In the data rows, 128 means zero.
Here are some points, one per row:
[148 126  90 110 130 127 118 109 141 100 138 111 146 143 110 129 102 140 111
 154 147 141 102 124 123 104 133 131 113 173 160 116]
[131 118 140 151 120 126 129 121 155  76 144 121 110 152  85  89 134 133 170
 127 157 159 125 153  96 116 112 154 148 118 109 111]
[119  99 133  97 125 125 109 100 139 107 107 130 124 174  82 131 156 114 110
 134 118  97 130 117 167 109 158 120  95 100 135 117]
[132 167 137 112  81 143  87 147 124 143 121 116 116 141 141 149 102 141 143
 139 114 111 158 139 119 152  70 109 131 151 168 112]
[ 71 142 146 146 160 115 154 158 168 116 146 133 160 141 100  85 136 159 165
 141 138 150 101 114 132 135 107 156 138 145 123  73]
[182 131 142 108 141 125 142 141 101 135 134 171  99 111 129 129 174 130 140
 110 100 116 200 113 156 134  89 166 145 165 131 121]
[108  94 124 131 155 172 125 127 134 163 115 135 149 105 172 170 132 143 130
 147 139 134 141 134 116 116 111 121 114 121 110 115]
[137 156 126 105 124 151 121 148 124 127 142  97 123 112 140 116 147 123 113
 145 128 109  93 186 148 121 151 109 111  70 132 140]
[142 120  94 124 140 150 159 145 139 153 120 123 103 133  99 134 144  98 139
 144 147 112 110 113  99 126  85 124  73 135 110 157]
[129 122 117 151 122 124 179 115 154 134 126 141 115 145 171 155 148 136 157
 107 129  60 101 151 176 115 137 112 121 100 128  86]
[159 174 153 111 114  97 123 144 125 161 146 161 206 159 168 151 121 140 155
 138 176 145 126 120 131 121 128 106 165 162 107 184]
[154 140 153 168 117 143 129 110 152 136  83 121 128 150 169 103 111 140 121
 168 113 140 148 119 113 145 156 157 117 149 161 133]
[126 129 130  72 134 149 140 158 116 148 158 141 166 182 136 156  68 117 151
 158 122 155 118 112 167 141 131 123 133 114 127 134]
[143 132 147  99 113 118 164  99 102 118 153 157 137 116 137 156 134 142 109
 166  82 161 125 112 140 170 145  95 149 120 136 131]
[ 98 133 129 148 149 104 133 131 100 137 132 151 127 157 103 118  96 145  96
  50 111 123  92 114 116 104 123 121 147 131 121 149]
[124 174 121  95 143 113 103 135 113 124 184 147 145 150 147 111 141 185 121
  90 135 121 138  92  99 178 132  99 102 132 156 113]
[ 89 114  78 149 105 131 142 128 115  56 111 115 114 100 171 112 143 113 122
 123 124 174 141  97 148 139 134  77 142 136 105 115]
[137 134 144 149 147 137  95 159 136 117  89  72 135 111 144 152 158 169 155
 120 124 110  95 106 158 134 156 158 140 162 106 109]
[160 115  84 109 145 121 142  64 158 130 106 101 108 103 118 127 107 139  97
 120 147 126 122 173 103 140  76  98 139 126 137 121]
[ 96  81 137 128 131 123  98  82  93 133 135 141 102 121 115 149 107  84 160
 139 142  69 120 108 109 150 143 131 148 168 119 121]
[144 169 122 151 131 153 109 112 152 134 135 150 114 102 182 116 116  74 114
 133 140 139 115 100 132 117 134 147  88 129 155 115]
[132 166 155 115 129 111 146 121  65 109 164 137 124 120 141 132 150 140 127
 116 122 113 163 133 143 150  90 122 151  82  75 117]
[155 156 116 164 144 140 155  51  97 136 169 106 185 123 107 117 159 101 164
 163 148 104 120 157 145 145 138 154 119 146 115 155]
[113 123  88 142 140 130 107 138  91  86 168 130  91 122 100 148  97 149 139
  96  69 141 143 108 119 123 133 135 131 108 136 144]
[135 116 136 138 145 131 110 165 132 139 165 115 101 127 156  85 140 161 124
 146 150 121 136 154  96 111 156 132 184 108 166 121]
[124  76 132 166 119 161 104 120 154 143 177 119 190 135 106 152 136 146 144
 148 136 167 168 132 152 154 137 117  83 112 135 121]
[ 98 116 105 126 140 153 113 138 123 136 116 116 161 107 143 143 138 130 104
  99 159 120 120 101 107 131 137 126 167 137 101 117]
[116 115 125  81 129 104 111 153  80 120  96 123 115 135 120 112 113  94 165
 116 102 100 122 163 127 121 108  91 130 153 142 156]
[133 112 132 122 141  83  90 124 141 117 129 156 113 125 135 106 139  99  95
 107 137  93 149 107  97 149 149 168 103 136 125 127]
[133 176 145 154 167 174 116 109 152 144  89 175  84 182 139 179 131 157 149
 149 154 117 148 130 138 132 134 155 160 139 136 158]
[153 144 152 177 138 148 110 166 112 152 141 103 119 108  58 137 124  92 125
 149 114 139 138 149 129 109 165 121 139 151 103 139]
[136 144 120 133 122 137 102 132 145  94 149 138 133 134 155 102 126 151 161
 144 136  88  87 140 122 120 146 111 110 118 114 134]
[134 131 122 160 146 157  99 104 134 151 113 145 115 136 118 135 131 156 113
 134 107 156 122 155 146 124 123  89 133 121 126  99]
[106  87 138 139 143 104 108 109 135 138 113  95 115 105 156 127  94 146 146
 116  90 111 136 115  71 123 161  95 101 123 108 162]
[162 142  89 114 136 174 122 134 164 135 115 158 132 124  94 141 126 144 138
 139 119 120 125 122 136  96 140  92 124 144 112 118]
[ 86 125 133 116 116 110 158 159 162 193 158 166 130 132  98 114 150 129 100
 157 126 110 133 144 118  99 154 126 165 109 146 133]
[134 139 103 169 153 134 175 191 137 138 114 148 168 126 147 156 142 149  77
 149 157 107 168 159 106 135 150 178 128 113 141 135]
[151 145  99 116 146 106 120 104 125 137 131  91 122 135 146  89 113  96 111
 126 162 140 130  72 162 112 113 111 135 147 152 124]
[115 146 122 137 141 144 122 123 148  93 186 121 112 106 111 183 142 126 101
 117 108 123  60 115 116 102 146 154 139 143 131 118]
[118 116 173 146 143 147 106 157 129 138 116 114 106 110 107 128 165  79 122
 101 158 192 117 149 126 167 140 123 118 140 118 150]
[121 139 157  87 140  64 114 150 144 112  91 119 150  93 120 127 121 114 160
 124  97 130 145 118 139 132  77 137 124  97 127 151]
[101  91 157 106 123 189 206 116 134  83 110 122 114 113 100 103  95 124 112
 133 122  98 119  85  99 142 113 108 130 106 138 137]
[116 155 109 123 163 103 134 137 161 165 145 138 107 124 152 170 155 148 172
 126 129 186 121 167 148 190 160 123 153 151 145 182]
[118 108 138 134 103 139 140 135 126  87 135  99 136 167 166 139 133 107 126
 159 142 114 144 108  87 140 117 109 108 119 138 120]
[130 149 122  85 132  76 131 112  55 133  83 103 120 125 104 147  82 115  94
 138  79 117  83 114  81 129 122  99  90 140  84  57]
[132  94 158 131 183 145 124 135 149 146 150 107 160 140 123 125 147 108 161
 145 135 109 167 132 117 144 136 120 136 131 107  98]
[ 95 115 123 117 156 114 123 104 176 139 122 148 101 141 136  83 140 128 129
 143 102 136 153 148 181 117 154 113 125 183  75 104]
[134  82  98 153 162  95 124 136 116 132 119 138 109  99 128  74 107 147 124
 128 124  96  70 110 159 107 110 106  92  89 100 124]
[150 123 130 117 114 145 141 117 115 112 132 145 156  91 134 120  71 134 108
  89 117 155 136 146 129 121  97 156 168 118 101 114]
[159 112 154 161  72 120 120 141 102 152 160 146 130 123 163 145 112 130 105
 111 100 127 124 137 141 118 108 139  89 130  99 132]
[106 145 116 117 121 113 134 105 137 106  86 139 142 107  98 139 124 146 134
 121 134 122 128 123 107 161 158 152 122 102 145 136]
[101 157 114 103  82  83 134 132  86 116 121 101 147  97 112 109 118 146 121
 148  90 121 164 101 141 101 133 144 123 129 142 156]
[125 133 115 130 108 110 130  99 120 158 131 156 109 106 124 115 137 104 171
 214 131 177 111 118 102 127 133 156 148  96 137 121]
[121 110 115 144 134 124  88 129 108 137 142 102 104 149 100 101 113 109  61
 131 148 106 140 126 139 128 148 101 153 125 124 144]
[142 128 108 100 111 111 109  95 151 129 143 119  90 120 129 124 148 128 124
  85 122 128 126 102 113  84 129 122 108  67  87 164]
[148 132 142 102 121 113 142 131 124 136 104  98 139 149 139 124 148 128 118
 106  90 128 117 132 143 162 145 141 169 109 117 168]
[ 96  89 153 156 121 149 100  89 107 138 111 101 149 113 130 122 151 172 140
 143 132 140 141 146 119  51  83  99 153 135 141 125]
[140 166 143 150 110 132 141 137  86 118 152 132 133 134 117 118 125 112 153
  95  86 128 114 172 116 130  93 125 111 141 179 129]
[158  73 123 100 117  71 107 113 107 116 114 152 130 167  94 168 135 154 136
  97 150 144 112 151 142 154 126 154 146 126 189 107]
[132 144 133 167 126 117 169 125 118 107 103 127 110 130 110 108 106 156 121
 118 163 140 183 141 160 154 152 109  71 135 157 133]
[163 137 137 124 136 132 124 152 136  61  97 138 126 161 130 148 142 106  70
 178 120 132 118 123 123 115  94 118 147 143 114 142]
[153 100 145 101 119 183 126 146 116 109 131 149  89  91 134 106 133 160 125
 156 152 128 118 135 157 138 154 162 125 144 138 143]
[129 120 118  49 105 137 156 123  92 125 136 127 134 103 145 137  72 124 148
 104 135 143 168 168 127  91 164 159 120 158 110 115]
[152 137 107 116  94 155  97 126 113 139  90  79 125 134 115 110 113  87 142
  87 140 131 107 101 129 150 140 152 150  64 110  76]
[127 127 125 122 105 101 147 120 125 133 153  80 120 187 170 131 149 109 134
 102  97 127 130 148 153 123 131 165 161 121 152 108]
[158 132 136 115 126 148 135 110 139 159 130  81 139 168 105 120 134 186 117
 128 115 140 151 110 101 163 113 163 114 139  76 170]
[121 148 150 111 115 140 143 127 134 193 104 121 126 121 118 102 133 129 124
  79 111 152 117  57 149  93 127 131 121 112 176 113]
[161  86 135 121 107 121 132 191  95 146 120 142 154 112 126 115 112 145 127
 129 123 129 110 123 145 151  97 112 130 127 155 147]
[124 128 139 109 143 157 145 135 152 145 137  93 115 118 133 123 169  99 133
 104 110 131 161 143  53 113 134  88 108 132 149 100]
[ 96 138 146 149 130 145 138 104 104 151 116 152 143 114 122  92 172 158 109
 109 141 112  94 136 114 134 154 152 131 151 139 127]
[169 119 124 135  75 101 131 146 174 144 133 126 125  89 116 125 165 122 133
 131 140 124 117 107 105 155 142 100 137 163 112  74]
[109 140 181 131 132 114 122 111 139 100 139 111 112 133 140 105 121 126 135
 132 163 119 124 145 114  70 127 126 123 123 124 119]
[145 150 147 156 185 133 173 158 147 141 150  99 113  99 142 163  93 142 129
 164 167 126 151 136 181 147 140 131 167 128 160 133]
There is one direction along which these points spread out most. Take the direction at right angles to it along which they spread out most. Then take the direction at right angles to both along which they spread out most. Go by this last direction. Where along it does each point below lie, from 0 to 99? The average is 50, and the first point in the table lies past the average. One standard deviation of the points above along it is 16.
[118 113 138 152 131 108  97 129 141 136 104 142 130 149 116 113 145 114 102
 160 103 161 122 132 115 105 136 144 130 115 105 105] : 44
[ 76 132  57 126  82 125 131 134 142 128  96 104 141 124 127 131 146 110 117
 137 130 124  98 153 140 123 111 131 114 144 121 146] : 53
[ 69 130 124  95 154 110  77 104 144 113 130 122 117  54 119 149 130 104  83
 140 140 116 124 145 130 130  76 149  92  98 134 118] : 53
[ 88 140 143 131  51 144 147 145 138 152 160 153  73 163 141 124  74 140 113
 127 153 140 111 148 132 151  61 143 117 152  88 131] : 59
[ 93 149  73 129 117 188 105 144 121  93 107 153 147 142 126 106 152 121 132
 132 136 106 146 114 142 130 118 131 120 137 130 148] : 58
[137  96  55 167 143 114 127 118 126 149 137 155 121 145 139 131 111  82 153
 111 104 118 137 113 112 142 119 151 145 106 135 146] : 43
[152 132 143 142  74  92 130 137 182 113 123 135 158 110 120 165  68 124 130
 100 109  91 152 143 137 120 106 143 120 137 138 133] : 59
[159 131 152 105 177 131 156 152 140 111 132 168 174 158 171 113 126 104 137
 101  77 173 120 164 131 128 156 159 115 142 154 149] : 42
[124 106 147 148 147 104 176 133 100 113 117 119 110 134 135 198 172 131 133
 139 165 157 127  77 136  85 133 143  89 153 149 145] : 56
[126 150 128 144 118 121 121 153 110 112 101 162 136 140 109 140 126 123 140
 115 195 142 160 145  99 107 167  81 119  89  89 103] : 54
[119 123 166 163 121 141 129  85 156 116 126 151 143 109 119 124 130  87 136
 109 144 114 105 108 159 126 125  89 159 108 139 159] : 44
